One vector is turned by the same rotation once a tick. Each row is the vector after some number of ticks, and that number follows the row.
The counts run from 0 to 922.
[-23  -4 -15  20  -7 -25  35  -5  -9  16   2   3 -14 -12  42   7  35 -12
  -8  -2   8   4  14 -24  -3 -12  -8  40 -10 -25  28  22  -2   3   1 -11
   8   8  -4 -22   4]
557
[ -2 -12   5 -28   9 -45  -8 -12 -22  -4 -28 -24 -13 -17  13  25  13  46
   0  17  23   7  11   4  26  -3  10  19 -11   4  15  -1  21 -30   5  -1
 -11  21 -17   5 -13]
721
[-14  -3  -7  14 -14 -30   4  -1  36   9 -14 -41   0   4   7  -5  -8 -17
   3 -22   9  -4  20   9   8   9 -26  27 -18   0  34  35   5  -2  33 -11
  -1 -13 -23  -1 -17]
152
[ 13   5 -20  -1  -5 -37   5  -1 -28  -3   3  15   1 -21  28  38 -16  10
 -10   2  13   4  15   5  24   4  10  14   5   0  -8   1   9  14  22  40
 -34   6   6  20   9]
568
[ 44   5 -17  -1  -6  -2 -25  -8  -9   6   1  27   9  -2  24   9  -2 -21
 -36 -10  11  -6   1  12  17 -17  14 -12  22  11 -47  -4 -15  33   8  17
 -16  -9   7   0  -6]
186
[-11 -16   8 -32   2 -46  -8 -19  -9   2 -12 -17 -12   1  23  30  21  32
   2   9  24   2  16   9  13  10  22  26 -14  15  -1   2  27 -19  13   6
 -12  19 -10  10 -20]
868
[-40  -9  10  -7  -2  -1  13  -9  16  11  15  -8 -36  24  40  22  22   1
  14   2  14  14 -10   5  13  -4  38   8 -21  12  22   6 -11  -6 -13  16
   1 -20  25  -2 -11]
551
[-13  -4  -1  -8  -7 -14  -5 -13  34   6   1 -39 -12  17  22  13 -10   1
  -2  -4  11 -12  18   4   4  31 -18  26 -29  14  12  11  24   5  29 -18
 -11 -24  21  10 -39]
153
[ 29 -15 -31   4   0  -8 -11 -20  -1  54   6   1   6  22  10  42  -1   6
 -29 -15  18  21  -6  30 -14  19   9   3   0   5 -17  -6  -3  11  -2  16
 -12   8   5  13   3]
318
[ 22  21   7 -12 -20  10   2   1  -8  -2  -1  42  30  -4  -9  11 -28  -3
 -14   8  14   2 -10   1   2 -14  -5 -13  25   2 -32  -9   4  25 -10  31
 -40   4  13  14  20]
502
[ 31  -2 -23  -8  40  11 -12 -24   0   6  12 -28  -4 -14 -17 -10 -18   6
 -42 -16 -15  -2  13  39 -32  23 -15  -6  -1   3  -7 -16 -17 -12   2   2
  18 -22 -11  -8 -12]
459
[  2   7  -6 -20 -25  14 -18  -2 -14   0  -7  18  30 -28 -20 -12 -20   0
   9   7  25 -14 -41   5  17 -20  15 -18  35  -8  -9  -6  -8   0 -27  38
 -20  -8  -9  -5  16]
501
[ 44   8 -10  -1  11 -14  16  19 -13 -12 -30 -15 -15 -26  34 -19   2  16
 -12  -8 -10  19  -3  14 -19 -19 -11  19  18   2  16 -12  16 -19 -10   2
  46  17   2  -8  18]
430
[  9 -26  -4  13  30 -18   7  -4  -8  -5   0 -21 -21 -14  21  26   3  -4
 -17 -17 -17  -8  39  30   0  -5  24   7  -4 -25  19  17   4 -23  26   3
   8   2 -37 -24  12]
865
[ 54  23   3  -9  17  -4  -4 -19  -5   2 -27  -5  20  20 -11  22  12   5
 -23   1   9 -26  21  13  13 -24  -7 -16  -2 -20 -20  16 -38   6  -5 -19
 -25 -12  -6   4  -5]
488
[-19 -15  15 -20 -20  -9 -25   5  -9 -29   7   2 -22 -28  35   0 -28  22
  19   5   9  -1 -18  11  26 -11  44   8  15  11   8 -10  14 -11   4  48
  -4 -10  24   7  -8]
272
[-31  -1  36   1 -11  -3  21 -19  -5  15  12   1   9   7 -22   2   3 -12
  10 -13  -4  10  18   4 -33 -13 -24  30 -22 -33  23  22 -15   0   9   5
 -24  10 -42  -6  12]
233
[ 13 -21  11  -6 -23  14  -1  -2  18   7 -10  -6  20  32  22   8  27 -31
   7 -28   1 -31  21  14  -6 -12  27 -17  14 -16 -18  18 -19   9  13  -4
  -8  -9 -23 -31  16]
637
[ -2  24   5 -16  -3  29  24  16   2 -32  10  18   7  29  -1 -22   1 -14
  10   9 -36  -1  30 -20 -29   0 -35 -24   8  23 -19 -12 -18   3  11   4
   3   5  10   0 -10]
371
[  2  -4 -15  11  11 -36   3   9  12  14  -9 -29 -16   2  15  -8   7  -5
   2 -33 -19  15  24  25 -28  10 -12  22  -9   3  20  19  -4 -24  26   0
  25   7 -41  -6  -7]
151
[ 23  14  -5  14   8 -15  17   6 -33   8  12  37 -13  11  33  35   9  -4
  -9   1  -3  25   3  -9  -6 -30  11   6  -2 -17 -12   4 -32  15  -5  29
 -11  19  18   3  21]
105
[-27  10 -15 -12 -13  12  -3  -7 -30 -12  25  21   6  -4 -37  10 -19  18
  26   8 -20   3   9 -28 -13  14 -20  -7  -9  -8  -6  -2 -30 -10  11  23
 -37  19 -14  16  -8]
376
[ -6  -4  20  -4  19 -17 -18 -18  24   9 -11 -21 -19   2  12  21  -6  -2
 -29  21  34  -6  -9  19  49 -13  12  -2 -21  21   8   0  19 -17 -13 -13
 -21 -23   1  -6 -13]
21
[ 18 -10   6 -37 -35  20 -25  -2  -7 -16 -20   0  32   7 -13   6   6  15
  24  18  19 -34  -5 -10  23  -1   8 -20  18   6 -27 -18  17  -8 -12 -11
 -29   1   4   1 -10]
346
[ 31  11  14 -24 -20  23   1  14  15 -16 -21  15  28  -1   3 -44  -4 -12
  -8  -5  -5 -13   0  16 -22 -20 -20 -20  43  23 -25 -11  18   6 -12  15
   8 -11  -5 -13  11]
202
[  4  -3  -1 -16   2 -33  -6   6 -15 -11 -34 -30  -6 -21   2  20  -5  46
  15  16  23  -2  -9   2  36 -11  11  13   0  -8  28   4  19 -32 -10  -1
  -4  10  -5   6  -1]
574
[ 27  15  -1  12  25  14  -7   3 -30 -33  21  18 -22  -2 -12  -2 -17  11
   3  -9 -40  -2   0 -12 -25 -15 -18 -12 -14 -19  -3  -8 -49  -3  -2   9
   1   2  16  -2  -1]
672
[  4  14  -8   7   5  17  -2  -4 -34 -22  34  24   2   0 -29  13 -31  11
  15  -3 -28   5   3 -23 -15   8 -29 -15 -20 -20  -3  -1 -40  -7  12  15
 -25  17  11  14  -5]
524
[ 24  12  25   1  19  33   0  13  25 -11   1  -1  -2  37 -25 -16 -27 -20
  -4  -9 -25  -1   2  22  -9 -12 -20 -48  -1  22 -11  -1 -22 -19  -7   2
  -1 -16  -9  -4   0]
62
[-19 -16  16   9 -29  31  23  11  26 -15  11 -20   8   6  15  -8 -22 -14
  29 -13 -13 -20   5 -11 -24   7 -19  14 -16 -28  31  16  11   3  17   0
  -2 -21  25 -10   2]
682
[ -9   3 -21 -11 -27  -9 -18 -19   0  48  10  12  25  35  -7  28  11 -12
   2  -1  14   3  -5   2   9   5   8 -13  -5  16 -22  20 -38  14   7  26
 -34   6 -18  13  -7]
781
[ 25   3  -9   3   3 -25  25  24  -1  -8 -42 -20   5 -26  27 -11  -2   6
  -8  -2   8   6   6   2   1 -14 -15  18  23  -6  20   7  40 -20  -9 -11
  25  17 -25 -18  21]
578
[-11   2 -37   5  -6 -37   3  -5 -11   4   1   1   2 -20  22  34 -11   7
 -12   0  23  -3   7  11  40  10  13  10  14   3  -4   9  -2  13  22  50
 -26 -16   0  15  -1]
715
[ 34   4 -46  -1  -7  -7   1   0   8  20  -8   8  24  16  14  35   9  -7
 -22  15  28 -11   7 -18  33  17 -10 -22  15  21 -33   0  15  10   2 -19
 -22  16   3   3  -6]
178
[ -6  28 -19  12  18  -1  27  -2  10  10  21   1 -14   5   7   7 -23  -7
 -13   2  -5  29   1  24 -13   0   0  -1   2   6  25  -1 -31   6  -1  57
   2 -37  20  14  15]
694
[ 35   3  -8 -10  13 -18   2 -30   5  40  -2  -8   5  30   0  20   3   5
 -36 -10   2  31   5  37 -41  14 -13   1  -6  26 -18  -9  -8   3   0  13
   1  11  -7  13   4]
466
[-19  -7  29 -17 -12  31  10 -29  19 -14   9  12  18   4   3   2  14 -12
  -8  15  23 -46  13 -11   9 -10  -3  -2   1 -17 -17   6  19  27  -8 -16
 -34 -26   5 -28  -6]
793
